128 stands for zero in the data rows.
Every row has a hidden score. In each pair, how much higher is the second row's than the first's? 20 means about the same, 40 much higher and 0 much lower. The score is a weighted sum of the row's numbers plus the product of two more (or one squared), each taken from its middle value.
103|108|117|134|142|151|145|155|151|122|108| 99|115|121|138|141|126|107
127|108|122|111|133|109|124|133|134|147|141|125|110|111|126|133|137|137 ~ 24
121|122|127|137|120|117|132|143|143|145|123|101|108|121|138|152|126|124
137| 99|100|112|132|101|109|116|143|175|178|159|121| 92| 70|117|146|155 ~ 17
144|155|140|121|106|112|121|103| 98|107|135|153|166|153|121|115|103|124
118|100|104|121|110|119|114|131|160|159|168|130|102| 91| 98|126|160|148 ~ 17
142|129|118|131|140|126|115|118|122|147|151|146|119|109|107|133|255|155
107|107|117|128|121|129|132|145|152|160|139|113| 95| 89|118|141|144|114 ~ 1
 98|120|109|125|126|119|152|166|189|173|125| 98| 86|107|125|150|146|108
140|143|112|128|133|124|110|113| 96|123|148|150|148|134|108|108|116|255 ~ 23
146|145|139|114|123|103|113|108|106|118|138|150|154|154|129|103|119|126
164|149|129|120|105|109|114|109|103|113|151|167|158|159|117|105|108|135 ~ 21
147|139|129|103| 99|122|125|106|110|118|142|152|146|134|132|102|125|154
145|159|142|141|105| 91|105|109|103|109|133|151|168|159|137|116|113|119 ~ 19
144|127|252|125|126|134|125|119|113|133|148|133|123|115|106|130|130|144
156|155|136|113|114| 91|115|121|102|106|128|156|161|163|125|100|102|114 ~ 4
135|150|146|147|132|134|144|152|152|119|107|102|115|128|138|143|115|113
155|153|132|115|112|116|103|108|102|115|133|140|156|145|118|118|121|143 ~ 17
147|152|119|120|103|127|119|117|119|127|148|159|149|135| 92|111|123|146
106|134|129|120|134|134|146|145|158|137|111|109| 99|112|132|156|131|126 ~ 24
125|123|135|142|142|113|109|112| 99|103|118|110|116|130|147|168|178|144
148|147|133|118|116|106|104|104|101|118|132|145|150|138|126|109|126|142 ~ 18
128| 99|112|140|135|134|120|133|135|148|144|134|118|102|115|140|150|147
101| 82|102|102|125|115|131|147|163|174|148|110| 87| 94|124|158|156|122 ~ 24
 92|124|120|121|139|141|156|153|164|140|111| 96|105|123|146|140|132|115
159|128|117|125|127|124|112|107|110|125|161|179|160|136|108|103|136|160 ~ 21
 89|113|135|130|148|143|177|165|152|115| 99| 99|111|127|146|148|110|108
 77|149|133|123|106|106|101|103| 90|106|119|147|160|158|160|127|102|115 ~ 12
130| 95| 91| 85| 99|108|107|119|144|181|185|168|134| 82| 69|118|145|171
118|140|147|166|196|217|187|143| 91| 77| 91|114|126|130|114| 91|101|107 ~ 25
155|124|109| 97|108|108|116|108|117|140|170|175|169|129| 84| 78|105|157
148|147|121|129|107|129|109|104|102|121|142|143|141|128|108|111|134|156 ~ 17
127|115|103|109|120|123|120|124|138|162|150|137|115| 97| 95|141|150|143
147|130|118|114|111|124|122|105|122|132|143|153|145|116|104| 96|121|158 ~ 19
133|121|117|149|156|162|172|151|136| 97| 97| 98|119|134|132|118|101|116
142|109|103|119|117|135|110|118|127|139|166|160|133|115| 85|109|149|160 ~ 17
126|129|118|142|155|143|167|162|146|120| 94|106|112|123|128|142|111|104
112|116|140|142|126|133|152|153|156|129|111| 98|109|121|150|147|122|118 ~ 20
104|116|123|121|126|138|140|149|150|136|120|114|100|  0|123|144|145|117
114|131|129|138|171|190|194|163|119| 81| 81| 99|128|138|111| 98| 86|105 ~ 4
111|157|148|124|117|102| 94|101|109|109|118|141|152|168|158|124| 94|116
110|109|105|110|118|110|119|189|163|176|156|141|110| 73|110|129|162|141 ~ 18
127|138|125|138|127|141|160|148|148|125| 98|103|111|122|145|133|129|117
132|128|126|145|171|196|178|146|110| 86| 95|111|134|137|115|110| 98| 93 ~ 23
123|132|142|130|146|161|172|159|157|107|102| 93|115|134|149|126|110|104
114|121|125|134|140|115|151|151|162|137|116| 94|101|119|136|143|121|111 ~ 25
142|107|104|102|108|113|116|121|148|162|171|147|125| 92| 78|105|134|144
117|148|139|132|132| 95| 97|109|106|108|114|146|157|162|168|125|112|123 ~ 23
126|104|117|119|115|113|127|125|135|161|148|138|110|108|109|121|141|129
106|125|139|132|133|122|121|134|138|138|140|109|111|109|132|154|155|140 ~ 21
101| 85|110|126|118|122|122|144|171|176|142|122| 93| 92|124|162|155|123
155|119|103|114|138|109|109|107|123|148|157|151|133|109| 94|102|139|151 ~ 22
  0|131|128|109|128|109|112|117|104|121|147|151|153|135|112|105|128|145
109| 90|120|136|128|114|129|145|170|175|149|114| 99| 96|122|149|142|127 ~ 28
145|134|139|122|137|123|120|116| 99|109|130|155|145|143|129|121|124|141
153|147|135|114|128|102| 97|115|112|120|123|141|147|153|134|114|124|129 ~ 16
125|134|129|139|126|132|134|133|131|153|123|116|103| 75|132|150|156|116
117|126|153|139|132|109|103|103|101|101|109|130|139|163|171|166|123|119 ~ 24
123|121|127|130|127|122|128|137|154|150|138|109|111| 97|138|139|160|130
124|135|139|115|140|130|131|139|149|137|227|111|108|115|132|161|132|123 ~ 15
135|140|142|155|104|105|100|106| 98|100|106|126|143|158|177|144|122|126
155|140|116|105| 96|112|119|105|112|118|153|169|167|143|123| 95|120|139 ~ 17
140|169|139|122|111|121|116|107|103|106|130|  4|150|153|157|116|117|119
137|144|142|122|121|103|118|106|101|104|124|132|143|153|148|125|110|135 ~ 3
133|127|137|122|135|128|126|118|113|126|133|124|131|109|102|125|154|147
146|149|135|141|120|118|110|108|102|108|127|133|148|159|128|122|114|141 ~ 22
106|112|119|137|136|125|129|154|185|167|145|117| 95| 91|132|138|158|118
124|122|131|149|138|137|143|147|150|139|113|111|112|118|133|135|136|126 ~ 24
122|147|128|126|139|150|159|149|145|105| 96|103|132|130|149|134|119|116
112|112|116|129|138|117|131|146|152|152|133|114| 97| 94|132|147|152|127 ~ 24
111|124|137|135|125|120|139|154|141|140|116|102|107|125|134|137|139|125
151|130|107|120|110|121|131|108|125|137|157|159|152|115| 94| 85|140|155 ~ 13
126|155|133|141|143|162|173|159|120| 93| 86|106|121|134|130|121|115|104
153|122|118|116|120|115|118|115|115|133|160|159|149|131| 95| 98|136|145 ~ 22
130|157|137|116|109| 90| 95|111|103| 98|132|150|173|163|144|103|112|117
127|119|126|142|118|136|126|122|144|153|134|120|113|114|121|143|136|125 ~ 19
139|128|113|131|133|130|113|116|123|138|142|133|123|104|118|136|130|150
111|141|141|160|125|108|106|103| 98|117|114|125|135|160|180|160|124|122 ~ 22
128|132|114|141|168|186|190|156|120| 97| 82|104|129|129|122|101| 82|116
151|147|146|140|113|112|110|108|106|113|124|147|160|143|140|110|116|129 ~ 22
110|135|141|123|137|159|145|157|150|121|104|106|111|128|151|130|119|124
109|121|117|130|130|126|137|145|144|131|127|103|107|125|145|157|143|115 ~ 22
121|117|130|150|135|129|124|136|139|138|125|118|115|108|108|139|136|142
130|114|120|129|139|123|113|123|131|153|153|141|116|102|104|141|144|155 ~ 17
145|152|130|107|103|117|105|111|103|113|142|144|167|143|131|107|116|139
138|134|124|122|134|134|113|121|125|133|140|135|128|106|100|138|142|145 ~ 20
120| 96|104|120|127|113|122|132|164|179|166|138|102| 84|111|152|168|134
125|125|133|151|136|137|143|147|169|147|105| 93|109|113|143|149|132|106 ~ 22
151|148|138|125|124|120|125|116| 99|118|143|155|146|134|120|112|132|136
119|145|143|140|132|107|101|114|117|111|118|119|140|170|177|143|119|116 ~ 21
134|119|119|103|131|111|114|118|117|142|167|163|141|119| 80|117|135|158
118|128|112|136|135|118|104|136|143|148|133|117|120|107|120|142|145|141 ~ 23
113| 87|109|115|138|130|125|141|170|183|155|120| 92| 87|125|141|159|124
136|143|139|124| 95|119|111|114|118|115|129|137|141|144|141|124|111|139 ~ 23
 96|103|118|125|126|142|145|172|182|185|132|109| 88|104|123|146|138| 98
134|111|112|124|134|109|121|135|155|152|144|132|102| 99|112|129|148|130 ~ 21
118|118|128|132|165|199|186|173|144| 87| 82| 92|117|128|133|107| 98| 92
125|161|134|114|103|101| 98|114|103|111|134|143|163|152|133|115|103|122 ~ 21
123|135|147|127|154|185|173|157|134|101| 88|102|102|134|140|119|109|107
147|131|114|144|137|134|109|116|120|136|146|145|131|107| 94|120|137|148 ~ 18
110|107|117|141|124|138|154|148|163|133|126|102| 94|112|152|155|130|111
126|122|133|144|173|194|181|159|113| 91| 80|107|123|138|123| 93| 97|108 ~ 29
118|121|119|139|180|200|192|157|118| 85| 77| 61|141|135|118|102| 97|107
116|133|128|129|136|131|129|134|136|132|139|118|106|118|124|140|141|143 ~ 27
119|131|137|148|134|126|108|113| 98|119|109|118|131|155|174|157|127|141
124|132|159|138|125|110|108|103| 99|111|118|119|153|157|169|144|118|126 ~ 23
129|116|127|129|135|114|120|118|136|139|152|137|111|112|113|132|150|145
163|146|118|112|112|110|119|107|107|138|161|175|151|139|112| 88|109|161 ~ 21
127|124|124|131|146|160|159|158|141|120|109|100|108|134|141|137|103|109
110|119|140|143|145|121|105| 97| 86|114|104|130|142|156|172|186|164|126 ~ 23
107| 87|107|107|123|115|106|126|164|184|172|143| 97| 93|124|133|160|147
121|111|129|138|125|130|126|134|139|136|140|118|110|100|131|148|146|122 ~ 23
101|100|108|134|125|152|160|173|180|152|120| 92| 94|121|142|159|123| 99
122|149|144|134|113|118|129|110|105|109|122|131|150|154|179|143|113|109 ~ 32
154|159|127|124|135|123|116|107|107|108|132|142|150|143|126|123|138|135
147|132|110|134|118|127|110|117|118|137|152|146|134|106| 88|119|132|131 ~ 24
120|130|118|132|151|226|189|160|135| 82| 78| 90|121|129|125|115| 77|100
116|122|121|120|129|126|125|119|125|143|158|137|127|106|104|115|149|162 ~ 28
105|132|113|138|128|140|151|155|158|145|105| 99|108|120|148|135|113|111
106|116|127|134|111|133|145|146|162|140|117|105| 95|112|130|143|140|107 ~ 17
140|151|144|132|126|116|106|119|111|115|121|140|145|161|131|123|125|117
105|106|134|126|144|161|161|160|147|119| 99| 93|107|125|151|126|115|108 ~ 24
148|123|118|118|140|121|122|126|127|138|148|142|122|110| 93|119|142|144
115|127|126|141|153|171|171|166|145|101| 90| 94|118|136|137|116| 97| 91 ~ 21
153|138|121|101|109|120|103|120|123|123|139|151|155|141|120| 96|127|133
144|151|146|124|104|112|108|115|119|109|123|143|158|162|147|131|115|126 ~ 22
144|129|124|117|123|125|117|107|108|128|137|152|144| 58|101|131|145|160
144|142|142|131|117|117|104|111|112|120|119|147|159|148|143|114|125|122 ~ 17
112|137|140|135|122|128|112|110| 95|103|116|128|147|173|164|142|107|111
134|144|136|132| 95|109| 94|111|101|107|122|137|151|173|165|255|123| 96 ~ 12
106|128|139|129|146|157|158|164|171|134|113|100|108|125|130|  0|113| 90
154|129|142|125|117|117|124|116|111|130|133|148|147|125|111|109|117|141 ~ 23
120|129|150|156|123|101| 92|106|104| 99|118|122|137|157|164|158|117|119
 92| 91|104|125|135|109|135|146|189|171|147|113| 89| 89|116|141|150|116 ~ 11
132|130|138|135|126|108|103|112|117|105|115|127|146|146|160|148|118|113
142|150|132|131|106|100|102|108|109|113|130|150|154|159|152|134|107|110 ~ 17
114|121|113|137|143|153|162|167|169|126| 98| 82|104|133|142|123|129|115
123|130|119|145|193|223|195|158|108| 72| 84|112|138|136|117|121| 90|112 ~ 29
109| 98|128|122|123|119|130|143|163|169|144|111|104|107| 28|156|135|127
100|110|130|135|134|125|126|141|153|146|144|117|102| 97|115|151|149|128 ~ 17
130|151|131|131|131|146|147|146|135|118|110|109|118|124|140|128|124|117
138|115| 98|103|123|119|115|122|132|154|166|149|122|107|100|133|169|145 ~ 21
148|146|147|125|116|112|123|110|101| 97|128|130|156|145|153|127|113|128
109|104|119|124|133|126|120|142|170|165|143|109| 87| 92|118|141|154|118 ~ 18
150|130|106|138|149|107|122|114|122|152|153|140|132|113|120|127|147|152
121|128|136|130|149|156|159|153|131|106| 92|106|127|143|113|121|112|109 ~ 19
101|117|139|127|119|147|155|150|168|158|118| 95| 94|127|158|140|116|114
 97|115|114|129|133|127|159|164|189|160|119| 95| 92|103|148|151|120|101 ~ 24
113|124|138|118|130|129|139|145|163|138|113|109|105|118|134|140|113|112
120|111|113|134|134|126|129|130|158|150|138|118|101|113|132|153|147|133 ~ 11
115|120|115|114|130|128|124|135|135|141|131|113|101|118|136|149|143|135
144|154|133|114|104| 90|103|105| 96|113|135|162|173|170|153|116|104|116 ~ 20
120|102| 92|132|119|109|127|124|139|167|158|139|109| 94| 97|135|153|157
129|113|121|126|131|130|130|110|124|149|152|138|129| 98| 97|125|149|165 ~ 21
158|141|144|119|118|109|111| 97|102|111|112|143|158|163|139|119|111|122
139|105| 95| 91|123|120|107|121|137|172|175|153|127| 94| 84|123|144|158 ~ 23
130|126|120|134|130|131|115|124|122|139|133|118|123|111|113|133|140|137
141|134|119|107|123|128|119|107|123|118|141|142|146|134|114|116|135|155 ~ 15
153|112|121|120|113|111|121|110|125|140|165|155|140|104| 92|112|145|156
141|160|141|117|117|102|110|110| 98|107|125|153|165|153|143|117|117|129 ~ 19
120|115|143|130|162|181|186|160|123| 86| 82|101|127|127|125|103| 98|117
128|134|123|130|113|129|119|107|108|106|134|138|140|145|110|127|116|143 ~ 15
125|122|127|131|161|189|181|165|146|103| 94| 96|124|134|145|111| 99| 86
153|151|157|136|135|129|118|118|113|125|128|137|152|145|134|115|129|118 ~ 18
114|127|121|139|131|151|137|146|143|128| 98|103|105|131|135|147|114|130
156|127|124|103|112|120|108|110|101|125|135|165|155|144|116|100|118|126 ~ 17
144|123|130|132|139|127|115|112|118|141|151|155|166|112| 97|117|149|148
146|143|122|123|137|107|109|114|108|125|143|145|145|131|114|100|119|143 ~ 20
117|113|129|143|119|136|132|143|143|146|121|111|110|101|126|146|138|143
151|143|131|125|110|124|115|108|116|120|142|158|161|148|117| 95|117|139 ~ 18
129|133|136|121|138|145|153|151|141|119|108|105|121|119|139|140|129|123
135|114|134|132|129|120|127|131|133|153|134|126|106|108|128|146|142|145 ~ 21
122|108|120|135|128|114|120|128|143|149|140|135|113|100|110|134|137|149
117|121|133|121|143|154|165|153|136|116| 95| 89|111|135|134|129|119|107 ~ 18
114|128|125|128|149|158|168|163|148|118| 92| 96|103|138|137|117| 97| 82
152|144|127|120|128|111|132|104|100|110|131|135|136|150|130|120|115|144 ~ 19
131|119|135|147|147|175|171|154|127| 96|103| 99|131|133|141|136| 92|111
142|132|112|118|115|129|106|123|139|146|149|140|131|112| 98|105|150|138 ~ 14
126|144|143|136|108|106|113|118|108|112|118|134|154|147|143|117|132|130
113|120|127|139|154|157|159|153|132|110|104| 95|105|142|147|133|113|104 ~ 23
141|148|130|118|114|109|116|101|100|118|145|155|164|162|123| 99|113|137
117| 99| 94|124|124|129|110|133|156|173|164|137| 98| 87|103|139|159|136 ~ 16
127|140|128|119|163|186|167|152|130|104| 86|105|128|136|122|117|117|101
100|102|119|124|125|145|151|161|174|166|110| 93| 59|120|123|124|129| 90 ~ 23
141|125|110|101|126|113|117|119|104|128|139|166|138|137|117|106|118|151
156|152|135|118|106|111|117|114|107|117|138|154|156|148|127|100|118|135 ~ 18
158|151|133|122|109|114|113|111|105|112|137|145|162|149|120|118|112|114
137|148|135|111|106| 90|109|104|102|112|135|158|169|160|120|100| 88|105 ~ 16
121|131|139|134|119|138|133|145|153|143|123|116|109|118|136|147|139|131
107|117|122|138|133|136|133|150|159|142|122|100|105|114|128|152|144|113 ~ 24
121|124|117|129|148|164|162|157|149|117|102|101|109|131|145|138|110|115
116|127|130|135|132|136|165|151| 75|118| 97|104|116|131|137|123|115|110 ~ 22
114|137|150|127|137|149|151|147|140|125|100|104|118|135|136|142|126|122
131|144|136|130|116| 95|105|108|104|109|131|145|151|161|148|132|128|110 ~ 19
148|130|122|112|105|108|117|109|107|126|147|163|164|134|104| 94|119|150
106|124|133|139|141|172|185|166|154|101| 93| 95|113|138|126|123|100|108 ~ 22
129|119|129|126|130|119|123|148|160|148|125|101|102|105|116|157|144|125
156|143|125|135| 36|126|104|108|111|121|134|148|136|125|117|115|131|151 ~ 6
158|131|134|105|105|112|113|125|107|115|104|162|136|137|104|102|120|154
158|141|143|129|129|136|119|113|106|121|127|145|135|127|117|108|130|143 ~ 22
157|158|119|107|110|133|113|110|104|123|137|158|151|146|118|109|137|127
158|126|106|111|107|121|121|114|115|139|147|156|140|136| 97|105|134|159 ~ 21
 92|115|127|132|136|153|177|180|176|132|101| 86| 95|119|129|146|119| 70
139|136|117|105|137|125|117|112|122|134|146|149|135|119|103|128|143|134 ~ 15
143|134|123|117|131|133|115|119|125|145|152|142|127|115| 97|124|144|147
140|153|120|128|109|118|109|114|101|128|124|141|157|146|127|121|114|130 ~ 19
160|150|143|124|125|107|118|113|118|112|130|145|145|142|135|123|114|131
131|136|144|150|122|117|112|104|105|112|116|123|130|144|153|161|156|133 ~ 18
145|131|108| 89|104|124|111|115|125|144|159|154|142|131| 97|104|132|156
124|127|140|145|135|146|136|136|122|121|111|107|102|120|130|136|127|133 ~ 25
134|143|142|125|118|114|107|109|104|121|130|139|149|161|147|119|117|133
127|126|125|128|141|120|122|126|124|141|133|122|117|112|119|131|133|132 ~ 21
142|135|138|140|140|121|108|102|112|107|115|118|136|141|158|160|147|130
147|158|133|109|109| 88|105|112|102|122|150|154|159|158|132|110|103|111 ~ 22
150|122|113|119|113|114|113|112|114|129|148|166|146|122| 97|113|123|147
116|123|255|144|133|156|153|156|128|109|105|103|111|131|157|134|114| 93 ~ 36
114| 93|118|122|124|123|122|147|184|182|159|121| 89|101|136|163|158|117
134|153|146|129|119|116|112|115|108|111|118|128|158|153|155|145|100|121 ~ 37
122|143|146|135|116|111|109|113| 95|102|117|131|148|153|155|148|118|118
105|114|111|136|145|170|175|175|153|111| 90| 89|104|128|164|128|116|102 ~ 16
 93|101|116|144|131|145|164|163|186|158|111| 87| 90|119|145|148|123|111
117|137|144|150|133|100|110|107|110|111|107|115|137|161|171|157|141|125 ~ 26
138|134|133|126|112|118|116|104| 99|113|141|142|145|145|141|116|123|133
118|147|131|124|117|109|100|114|110|105|119|137|144|156|166|129|111|122 ~ 21
116|112|141|141|145|162|169|157|153|124| 99| 99|115|136|147|144|121|113
119|117|136|123|131|138| 94|150|142|118|108|102|111|133|130|127|143|131 ~ 23
137|140|138|128|129|117| 97|116|117|109|114|129|128|141|161|134|146|127
116|142|134|140|161|156|161|152|134| 99| 99|104|125|132|144|123|121|114 ~ 23
135|123|133|147|166|151|154|144|118|101| 92|107|133|129|129|118|126|118
121|103|129|126|122|132|126|143|158|165|143|130|102|103|108|167|147|133 ~ 17
 92| 94|120|121| 57|119|152|168|182|181|138| 97| 94|106|144|152|147|104
131|113|125|130|138|120|106|112|126|142|157|134|125|120|103|124|147|154 ~ 27
134| 95|103|135|131|120|121|138|161|173|161|130|111| 82| 89|143|163|134
122|107|128|134|131|119|125|124|123|140|137|133|123|106|121|136|149|148 ~ 26
135|135|135|134|147|175|176|141|116|105| 96|113|128|136|125|113|112|124
139|127| 93| 94| 99|126|111|110|123|147|164|164|145|113| 93|101|132|255 ~ 9
142|134|130|116|100|110|111|110|109|119|141|158|157|159|138|111|101|136
 75| 98|115|129|118|129|141|144|179|178|135|100| 94| 94|134|161|148|115 ~ 18
120|153|128|127|112|128|117|108|109|112|120|139|154|169|153|134|114|106
127|129|135|141|133|127|122|104|124|150|146|143|124|116|112|135|143|154 ~ 21
161|112|106|136|118|113|116|107|112|139|155|165|141|125| 91|127|123|159
120|124|132|143|146|145|158|152|147|125|113|110|139|123|147|140|124|123 ~ 24
120|111|125|136|144|138|148|157|162|136|109| 97|101|137|150|146|114|104
111|121|130|144|126|124|138|148|144|141|114|111|114|124|136|151|127|121 ~ 23
111|116|141|137|164|153|173|155|129|100| 96| 99|122|141|122|124| 83|112
160|155|138|112|102|118|108|100| 95|107|142|157|169|160|145|108|102|112 ~ 15
118|107|113|132|129|127|125|132|142|145|117|114|115|109|133|147|133|119
133|149|150|141|120|100|109|113| 98|113|120|128|145|167|164|144|106|112 ~ 24
 94|115|108|118|140|153|170|167|178|129|101| 95|100|115|132|145|117|112
132|157|135|117|116|115|102|111|112|110|126|149|153|156|151|118|116|125 ~ 22
116|118|143|138|137|136|143|144|155|127|122| 98|101|123|139|147|128|177
100|112|132|139|134|146|163|164|163|140|  0|100|102|126|132|153|133|112 ~ 17
138|135|134|185|226|219|175|118| 72| 64|108|128|126|111| 90| 89|108|129
155|162|138|139|116|130|130|106|108|113|119|138|149|138|131|124|123|134 ~ 19
 94| 97|110|125|141|138|150|162|186|167|131| 95| 87|110|140|144|128|117
148|109|103|116|126|118|115|118|142|170|163|141|122| 55| 82|125|155|143 ~ 23
 99|111|128|126|130|142|139|145|159|146|120|107|107| 99|139|132|131|113
102|116|118|125|124|127|111|127|142|164| 62|140|118| 98|104|128|151|154 ~ 14
137|157|147|132|123| 98|104|101| 99|102|119|128|145|167|172|123|115|115
139|141|139|115|113|117|108|116|104|101|127|144|140|145|136|114|113|132 ~ 20
110|119|116|131|134|184|164|161|145|114|106| 89|109|132|140|125|120|117
127|144|120|137|135|129|125|130|133|134|117|112|114|115|146|149|139|125 ~ 23
151|149|132|115|115|119|115|102|106|107|128|150|156|148|133|111|119|132
 99|119|124|131|137|143|157|154|169|147|116| 94| 98|119|153|156|133| 91 ~ 23
157|171|141|124|108|116|110|103| 96|118|133|150|150|149|134|125|114|124
117|116|137|121|119|119|120|119|149|143|138|132|112|118|112|131|138|151 ~ 21
 85|105|132|110|129|126|144|156|176|168|131|110| 96|113|135|155|158|123
138|139|142|146|106|120|103|112|107|104|129|140|159|175|155|133|106|101 ~ 15
112|116|119|142|134|128|137|148|149|151|127|104| 94|115|129|145|127|127
 91| 97|121|134|103|132|156|165|178|163|126| 99| 89|117|140|131|138| 91 ~ 17
111|123|117|136|134|165|171|167|158|124|100| 89|106|132|147|138|110|110
137|134|127|118|126|128|116|119|118|132|135|152|131|120|121|128|143|142 ~ 23
145|138|112|124|117|134|108|114|115|139|140|163|140|124| 98|109|118|148
117|133|129|137|144|150|148|152|151|129|105|100|102|123|134|134|121|118 ~ 22
142|152|127|133|129|107|124|114|107|111|115|135|151|134|143|130|118|128
133|123|110|122|122|119|107|119|131|148|154|135|129|116| 95|128|142|146 ~ 21
128|136|135|144|127|109|113|119| 97|114|116|128|141|164|163|131|132|110
120|110|124|122|128|117|116|114|123|146|146|133|127|104|111|129|136|148 ~ 22
123|122|132|151|169|206|173|144|100| 76| 83|109|133|132|114|113|107|118
119|111|125|121|141|112|121|124|140|152|151|130|118|106|117|139|157|153 ~ 23
162|130|119|102| 93|105|101|118|115|151|161|168|148|121| 93|104|135|150
119|131|132|131|138|155|178|168|163|113| 94|104|122|131|134|120|110| 94 ~ 22
134|102|125|146|136|121|120|130|137|145|138|118|106|107|119|137|144|147
159|151|133|109|105|121|122|113|106|114|146|158|170|155|103|103|112|126 ~ 17
131|149|138|122|107| 93|101|103|102|100|123|154|161|155|159|109| 96|128
119|131|132|162|179|209|196|145|116| 75| 91|111|126|121|124| 97|120|109 ~ 23
117|114|121|133|132|168|169|161|135|115| 92|100|109|130|147|127|114|111
113|128|133|128|141|138|156|159|147|119|104|101|118|121|135|136|129|107 ~ 21
141|116| 97|108|101|119|113|115|126|142|170|170|147|113| 85| 99|132|153
146|132|117|114|107|112|110|117|121|108|138|158|147|133|102| 96|125|153 ~ 19
144|132|138|112|117|102|107|116|106|101|142|145|162|167|139|131|106|123
141|131|101|119|129|113|120|117|107|128|145|146|146|119|100| 99|146|149 ~ 10
132|137|147|152|115|108|100|107|114|112|111|138|157|147|165|129|138|131
147|141|134|125|132|130|115|120|117|124|141|135|140|117|111|121|139|144 ~ 20
149|131|117|112|115|126|120|115|116|147|157|152|141|115|104|113|135|157
120|111| 96|113|116|112|110|125|142|166|169|144|126| 92| 89|124|157|141 ~ 19
120|103| 88|107|107|107|114|116|136|163|166|156|127|107| 91|107|144|164
154|142|131|126|116|110|109|110|100|112|142|156|162|153|108|103|107|144 ~ 21
127|129|135|156|123|135|123|123|134|149|143|127|117|111|129|135|147|142
100|125|130|129|162|169|185|179|150|101| 91| 97|109|146|138|108| 90|103 ~ 30
119|147|144|137|118|107|102|108|100|104|131|144|153|156|163|158|132| 97
116|128|143|117|112|144|154|153|153|136|116|108| 99|118|133|147|127|117 ~ 15
137|152|146|122|106| 98|106|101|109|109|124|143|156|170|170|130|112|114
116|151|144|148|129|108| 93|106| 96|116|110|126|124|146|174|169|144|127 ~ 23
151|159|132|125|108| 94|111|109|105|113|131|155|158|160|143|118| 99|116
134|140|154|135|121|120|119|112|106|110|114|137|147|157|142|140|105|133 ~ 23
148|141|118|117|123|119|110|121|107|124|142|132|141|119|111|120|144|149
113| 99|120|117|110|128|125|139|146|161|141|116|109| 93|121|137|137|116 ~ 24
161|144|133|118|131| 99|109|113|109|103|131|149|158|152|138|125| 95|130
136|110|101|113|122|120|114|116|128|148|173|152|127|100| 78|126|150|154 ~ 14
117|110|119|114|131|124|116|134|154|161|148|116| 99|110|126|142|159|145
147|149|146|124|133|107|107|105| 89|106|129|139|147|152|153|140|126|121 ~ 25
